In the data rows, zero lies at 4.5, halfway between 4 and 5.
Here is a table of points, one per row:
ndarray[3 5 0 4 5 6 4 2 4 0 4 6 7 4 4 4 3 5 5 4 4 4 5 3 4 4 6 5 7 6 9 4]
ndarray[5 6 6 1 4 7 3 3 4 3 5 5 1 7 5 5 6 1 5 8 2 5 5 3 7 4 2 7 4 6 4 4]
ndarray[2 2 6 4 5 0 5 6 6 5 5 6 6 5 6 6 4 6 6 9 3 6 5 4 4 4 5 4 4 5 3 4]
ndarray[7 1 4 5 6 7 3 2 7 2 5 3 0 7 6 1 5 5 5 8 2 4 7 5 4 4 4 5 5 3 4 5]
ndarray[3 5 4 4 2 4 4 8 8 4 2 4 7 6 6 6 5 1 4 6 6 5 5 4 5 5 5 4 2 3 5 9]
ndarray[4 5 6 2 5 3 4 3 4 2 7 4 4 8 3 4 5 3 5 3 3 3 4 4 7 6 3 6 4 6 6 2]
ndarray[4 5 5 5 4 4 4 9 4 1 5 4 7 6 7 3 2 6 4 5 5 5 3 5 3 6 2 4 3 6 6 5]
ndarray[4 4 3 8 6 4 2 6 4 6 4 6 4 7 5 5 5 0 2 4 8 4 5 5 5 6 3 4 3 6 4 3]
ndarray[1 6 8 7 5 8 0 8 4 5 3 6 4 7 5 4 5 5 7 3 5 6 4 4 4 4 4 5 5 6 3 4]
ndarray[6 1 3 7 5 5 4 5 3 4 5 5 4 6 3 9 3 2 1 3 7 5 2 4 3 7 4 5 5 3 2 6]
ndarray[5 5 4 5 4 5 5 4 6 7 6 2 0 5 5 3 2 4 7 8 5 4 3 3 3 5 5 3 4 6 5 4]
ndarray[5 6 3 5 5 7 4 3 5 5 4 6 7 3 1 5 2 5 4 9 0 5 4 4 4 5 3 4 7 6 6 5]
ndarray[3 5 5 1 4 4 6 6 4 5 6 6 4 4 6 4 2 5 4 2 2 4 6 4 0 5 5 5 5 5 3 6]
ndarray[5 4 4 4 5 4 5 4 4 0 7 1 6 6 4 5 6 4 6 3 4 4 4 4 4 4 5 5 5 6 7 3]
ndarray[3 3 5 5 5 4 6 1 2 4 3 2 6 3 6 5 5 6 8 4 7 5 4 4 3 5 3 3 1 3 3 4]
ndarray[5 4 4 5 4 4 6 5 3 7 3 5 8 2 4 2 5 4 5 7 2 5 6 4 6 5 2 6 4 5 4 4]
ndarray[5 4 7 5 4 4 6 3 6 0 4 7 3 2 7 3 7 5 2 3 4 4 5 4 4 4 4 2 7 4 9 6]
ndarray[6 4 6 2 0 5 4 7 3 6 3 7 5 6 5 4 3 7 6 3 5 4 4 5 3 4 4 4 4 5 5 2]
ndarray[6 6 5 2 4 5 2 5 5 7 5 7 5 5 6 3 5 3 7 4 3 0 3 3 6 2 3 6 2 5 4 7]
ndarray[5 4 6 4 7 4 6 5 6 5 8 2 7 4 4 4 5 5 5 4 4 5 4 5 5 4 4 3 4 5 4 3]
ndarray[2 5 2 6 7 5 1 7 4 7 3 5 4 6 6 5 7 4 2 3 7 6 4 4 5 4 5 4 4 6 6 4]
ndarray[5 4 5 4 4 4 4 5 4 5 4 5 5 7 1 9 3 5 6 7 8 5 8 4 5 4 7 4 7 0 7 6]
ndarray[8 4 6 4 6 5 6 2 6 4 6 5 5 5 8 4 7 3 8 6 5 3 6 5 3 4 5 4 2 5 2 6]
ndarray[9 7 7 6 6 6 0 6 5 6 4 8 6 4 3 3 6 6 5 4 6 3 5 5 4 5 4 5 1 5 2 4]
ndarray[4 3 2 3 4 2 4 5 4 5 4 7 4 5 2 6 8 6 5 6 3 4 3 5 3 4 4 2 3 6 4 4]
ndarray[6 3 3 6 6 5 3 5 5 6 4 6 5 6 3 6 5 5 4 3 6 3 6 5 4 5 3 3 5 6 3 4]
ndarray[4 5 4 3 4 4 5 4 3 7 8 4 4 4 4 3 6 5 4 3 4 5 6 6 6 4 6 3 3 4 5 9]
ndarray[3 5 4 4 3 4 4 4 6 4 3 5 4 5 3 7 4 3 3 5 4 6 1 7 7 6 4 4 3 4 5 6]
ndarray[4 5 6 5 2 4 4 4 4 9 7 3 4 5 5 4 5 5 3 3 4 6 5 3 3 5 5 4 4 5 6 7]
ndarray[5 4 4 4 5 4 4 6 2 3 8 0 5 7 4 4 5 6 3 4 5 5 3 6 6 1 5 5 6 4 4 7]
ndarray[4 8 5 1 5 8 5 5 0 3 7 5 2 5 5 8 6 0 6 8 5 6 4 5 5 5 3 4 5 3 2 7]
ndarray[4 5 4 4 4 5 4 2 6 5 4 5 7 3 5 4 5 5 5 3 6 6 5 6 5 5 3 6 7 5 4 6]
ndarray[4 4 3 3 5 6 5 6 5 8 4 4 4 5 6 6 8 6 2 2 3 4 4 4 4 7 7 5 4 6 6 4]
ndarray[6 5 4 5 4 5 7 2 6 5 3 6 4 3 7 2 5 6 5 6 8 6 3 5 6 4 5 5 6 5 4 6]
ndarray[6 5 5 4 6 4 6 6 4 2 9 4 7 1 2 4 5 4 5 4 7 5 4 3 4 6 3 4 4 6 5 2]
ndarray[4 4 5 4 5 4 5 3 1 5 1 0 2 0 6 6 5 7 8 5 8 6 5 5 7 5 5 6 4 4 5 4]
ndarray[5 5 4 4 4 5 5 4 7 5 5 2 5 9 4 6 4 6 3 3 6 5 7 4 4 2 4 6 6 4 3 4]
ndarray[3 6 5 4 3 4 4 5 5 2 2 4 6 7 4 4 2 3 4 6 6 5 4 6 3 5 4 5 4 6 5 6]
ndarray[5 4 5 5 3 5 5 3 2 7 5 3 6 5 3 2 4 6 0 6 3 4 4 4 4 2 5 3 2 3 4 5]
ndarray[7 4 7 6 4 3 4 5 4 6 4 7 4 5 2 6 4 4 4 4 3 5 7 6 5 2 7 3 4 6 3 4]
ndarray[6 5 4 5 4 3 5 4 5 5 4 6 5 4 2 4 4 4 4 3 3 8 3 5 6 6 3 6 6 5 4 6]
ndarray[1 3 3 6 6 1 7 7 5 7 4 6 6 4 5 3 7 5 5 6 2 5 5 2 4 3 3 5 4 5 3 4]
ndarray[1 8 5 6 0 7 0 2 7 6 6 3 6 3 2 5 5 6 4 5 4 4 4 4 2 7 3 5 7 3 3 3]
ndarray[5 5 6 5 3 4 6 1 2 2 6 6 5 3 9 9 9 1 5 5 8 2 2 2 7 5 5 1 4 6 5 3]
ndarray[5 7 3 4 6 3 5 4 3 6 6 6 4 5 3 3 4 5 5 3 6 4 6 4 4 5 5 5 0 1 6 9]
ndarray[5 5 4 4 3 5 4 6 9 5 4 3 6 1 6 8 6 6 1 5 1 3 1 3 6 6 3 8 2 0 2 5]
ndarray[5 5 4 5 4 4 4 3 8 5 5 4 4 4 3 3 4 5 5 4 5 4 4 4 4 6 4 3 7 1 2 3]
ndarray[7 4 8 6 4 6 4 2 5 0 4 5 0 7 6 3 9 7 4 8 3 4 6 4 3 5 4 6 5 4 5 6]
ndarray[3 5 5 4 4 3 3 2 7 5 6 4 1 0 5 3 4 3 5 4 5 5 3 6 2 5 7 9 4 4 4 2]
ndarray[6 5 3 5 4 5 5 5 3 3 6 5 9 5 4 4 3 5 6 6 4 3 4 3 5 7 8 4 4 7 8 3]
ndarray[5 4 5 4 7 5 7 6 5 6 9 0 2 2 3 4 4 2 7 6 6 4 5 5 4 5 4 5 5 5 4 4]
ndarray[4 3 5 5 4 4 5 5 6 4 4 7 5 4 3 4 4 4 6 3 4 3 3 6 5 4 4 4 7 0 5 9]
ndarray[6 3 5 5 3 5 4 9 1 5 7 2 6 0 6 5 5 6 4 4 2 4 7 7 4 5 4 7 3 5 5 3]
ndarray[3 5 2 7 5 1 4 7 3 5 4 6 5 6 6 2 5 1 3 7 4 5 7 4 4 5 6 6 4 3 3 3]
ndarray[5 7 6 5 4 4 8 4 2 2 4 6 4 1 4 5 5 5 4 3 6 6 5 4 4 5 4 4 3 6 4 5]
ndarray[5 4 3 5 4 5 3 5 1 2 5 4 6 1 5 3 2 6 4 3 3 6 5 4 3 6 2 5 4 5 4 5]
ndarray[7 6 8 3 4 2 5 4 4 3 6 6 6 5 6 5 6 4 5 2 3 2 5 0 7 4 8 5 7 5 4 5]
ndarray[6 6 4 6 4 5 5 5 2 4 0 2 2 4 4 4 5 7 6 4 5 4 5 6 5 5 4 4 5 6 5 5]
ndarray[6 5 5 5 6 4 5 5 5 6 0 0 6 4 4 5 4 1 2 5 3 4 6 4 6 6 4 5 4 5 5 4]
ndarray[8 2 8 6 3 2 4 5 3 8 4 6 5 6 4 7 1 6 7 5 5 4 4 5 4 5 4 5 7 1 9 5]
ndarray[4 6 4 4 5 4 4 5 6 5 4 7 5 5 3 6 3 5 7 5 4 5 2 6 4 3 3 4 7 0 7 5]
ndarray[5 6 3 4 5 5 5 5 9 0 6 4 7 3 4 5 4 6 4 5 4 5 5 6 4 3 5 4 2 1 8 1]
ndarray[4 1 4 8 2 7 5 6 5 3 4 7 3 5 4 3 4 4 5 3 5 5 3 5 6 3 8 4 3 3 3 7]
ndarray[6 6 3 5 4 5 5 5 5 6 5 4 1 5 6 4 2 5 6 5 4 8 4 1 4 5 6 3 4 6 4 5]
ndarray[4 5 8 3 6 3 3 3 5 1 5 3 5 8 3 4 5 5 5 4 5 4 5 1 5 4 5 8 4 5 7 4]
ndarray[4 6 3 5 3 3 4 4 5 5 6 5 4 6 4 5 5 5 5 4 3 6 6 6 3 5 6 3 4 5 4 2]
ndarray[4 5 4 4 4 3 4 5 7 4 0 0 2 3 3 4 5 6 7 5 6 3 3 4 4 3 5 4 4 5 5 7]
ndarray[4 4 4 3 5 5 4 4 5 5 4 5 4 6 4 7 6 5 2 2 4 6 3 7 3 8 9 4 3 7 4 5]
ndarray[2 5 3 7 1 2 4 2 3 5 6 4 1 6 5 4 4 4 6 4 3 2 5 7 4 4 3 5 4 6 4 4]
ndarray[2 2 2 4 3 8 0 0 3 2 5 2 9 0 5 6 6 4 6 3 5 5 5 6 4 2 6 4 7 6 7 5]
ndarray[4 0 7 0 0 7 4 6 3 6 2 6 5 5 3 2 5 5 5 4 5 5 4 4 5 5 5 2 3 4 4 2]
ndarray[6 6 2 5 3 3 4 4 3 3 1 6 4 3 3 4 4 6 5 4 5 4 6 4 4 5 3 5 5 6 4 6]
ndarray[6 0 4 0 7 8 2 5 5 5 4 6 5 5 5 3 4 4 5 3 4 5 5 5 4 4 5 4 4 6 3 5]
ndarray[4 4 4 5 4 3 5 4 3 4 1 5 5 4 3 3 4 2 4 5 3 6 6 5 7 6 4 7 3 5 4 5]
ndarray[3 7 7 3 7 2 4 5 1 4 3 3 6 6 4 4 5 5 6 4 3 6 0 5 4 1 9 4 5 3 2 4]
ndarray[6 6 6 5 5 4 5 3 6 4 4 5 5 5 3 6 1 5 4 4 4 3 4 7 5 6 3 3 5 6 7 5]
ndarray[4 5 4 7 5 5 5 9 6 7 0 0 2 5 6 4 5 3 4 3 4 3 5 2 7 5 5 3 5 5 5 4]
ndarray[4 4 3 5 4 4 3 1 6 5 6 3 6 2 6 3 3 4 6 3 6 2 6 3 4 4 4 4 8 4 3 4]
ndarray[1 7 2 8 1 6 5 3 5 5 6 5 4 6 4 4 4 5 5 3 4 3 6 4 5 2 5 4 7 4 3 1]
ndarray[5 4 3 4 4 3 4 3 6 4 5 5 6 4 7 2 6 3 7 4 8 5 6 5 3 5 5 6 7 5 4 5]
ndarray[5 0 3 5 2 3 7 6 3 5 4 6 4 6 5 9 5 5 7 6 1 5 2 5 3 2 4 9 5 4 4 3]
ndarray[3 2 1 7 7 7 5 6 6 7 3 5 4 5 4 5 5 5 6 4 4 4 3 3 6 4 5 4 4 6 5 3]
ndarray[4 0 9 8 7 6 4 4 6 4 4 5 4 5 3 4 4 5 4 4 5 5 4 6 5 5 5 4 4 5 3 5]
ndarray[5 4 3 0 5 4 4 5 6 5 6 5 4 5 4 4 4 4 5 4 4 6 6 5 7 3 4 4 4 5 3 3]
ndarray[4 3 5 4 5 4 4 4 7 3 5 7 4 5 4 4 3 5 5 3 4 6 4 5 4 4 5 3 4 0 8 1]
ndarray[5 5 6 4 6 5 5 5 3 5 0 0 9 7 5 3 4 2 0 7 4 5 5 6 3 2 6 3 5 4 4 3]
ndarray[1 9 4 3 5 8 9 7 2 6 4 7 4 4 3 5 4 4 5 3 6 3 8 5 5 4 6 5 5 3 4 5]
ndarray[7 7 4 5 9 7 3 3 3 5 4 5 4 5 6 5 4 5 7 4 3 5 4 4 4 1 3 4 0 2 2 5]
ndarray[3 3 6 6 5 4 6 4 7 4 3 4 5 4 6 6 1 2 3 4 2 3 4 7 6 6 3 5 4 5 4 6]
These points spread out most along one direction. Take the direction at right angles to it along which they spread out most. Go by this last direction. For each point below, how far along it does it lie, from 0 to 99? 50 is the average, and the first point above lies past it. One standard deviation of the points above along it is 16.
ndarray[4 5 5 5 4 4 5 8 2 5 9 1 1 2 3 5 5 3 6 5 4 5 4 6 5 3 4 3 5 5 5 3] 36
ndarray[5 4 5 4 6 2 2 6 3 5 4 9 1 2 1 7 1 7 0 8 8 4 5 2 4 1 4 4 3 8 3 4] 49
ndarray[0 5 6 5 7 7 7 6 4 5 4 6 3 5 6 5 2 5 4 3 4 2 5 5 5 7 6 5 5 6 4 4] 50
ndarray[4 4 2 7 2 5 5 3 3 4 9 4 6 4 4 4 4 4 5 5 5 4 3 3 8 3 6 4 3 5 5 3] 52
ndarray[6 6 5 5 7 3 6 4 0 2 3 3 6 4 4 4 4 5 4 3 4 3 3 4 2 5 5 2 5 2 1 4] 45
ndarray[5 4 6 6 5 5 6 3 4 5 3 6 4 5 4 4 3 4 5 3 3 6 5 6 5 6 4 5 5 6 3 4] 50
ndarray[7 4 6 4 2 7 9 5 5 6 4 7 5 5 5 3 5 5 4 4 6 6 3 7 2 3 4 9 6 6 4 3] 51
ndarray[4 5 5 3 4 4 4 4 5 4 7 3 4 8 5 6 3 9 2 4 6 6 5 5 7 3 3 4 4 5 4 3] 51
ndarray[6 5 5 4 5 4 4 3 5 5 6 8 2 2 9 1 7 0 1 5 6 5 4 5 5 4 5 4 9 2 9 0] 45
ndarray[4 4 7 6 5 2 7 6 6 3 3 6 8 3 4 4 4 4 6 6 3 5 6 4 4 4 5 4 4 6 6 7] 61
ndarray[5 5 4 5 3 5 5 3 6 6 3 5 5 5 2 5 5 4 4 4 3 8 3 3 5 7 4 4 5 4 3 5] 62
ndarray[5 5 3 3 4 5 4 4 6 5 5 5 4 6 6 3 4 4 6 4 3 6 5 6 5 2 5 4 3 6 4 5] 39
ndarray[2 4 1 3 9 5 6 5 3 8 5 6 4 5 6 4 8 7 1 4 3 3 4 2 4 7 3 5 6 5 8 6] 52
ndarray[5 2 2 4 6 6 5 5 8 5 5 3 3 5 2 4 5 6 4 4 5 3 4 3 4 7 6 5 4 3 2 4] 53
ndarray[4 6 4 3 4 2 4 6 3 5 5 6 5 6 7 1 3 8 2 9 7 2 5 7 7 7 5 5 5 5 2 5] 44
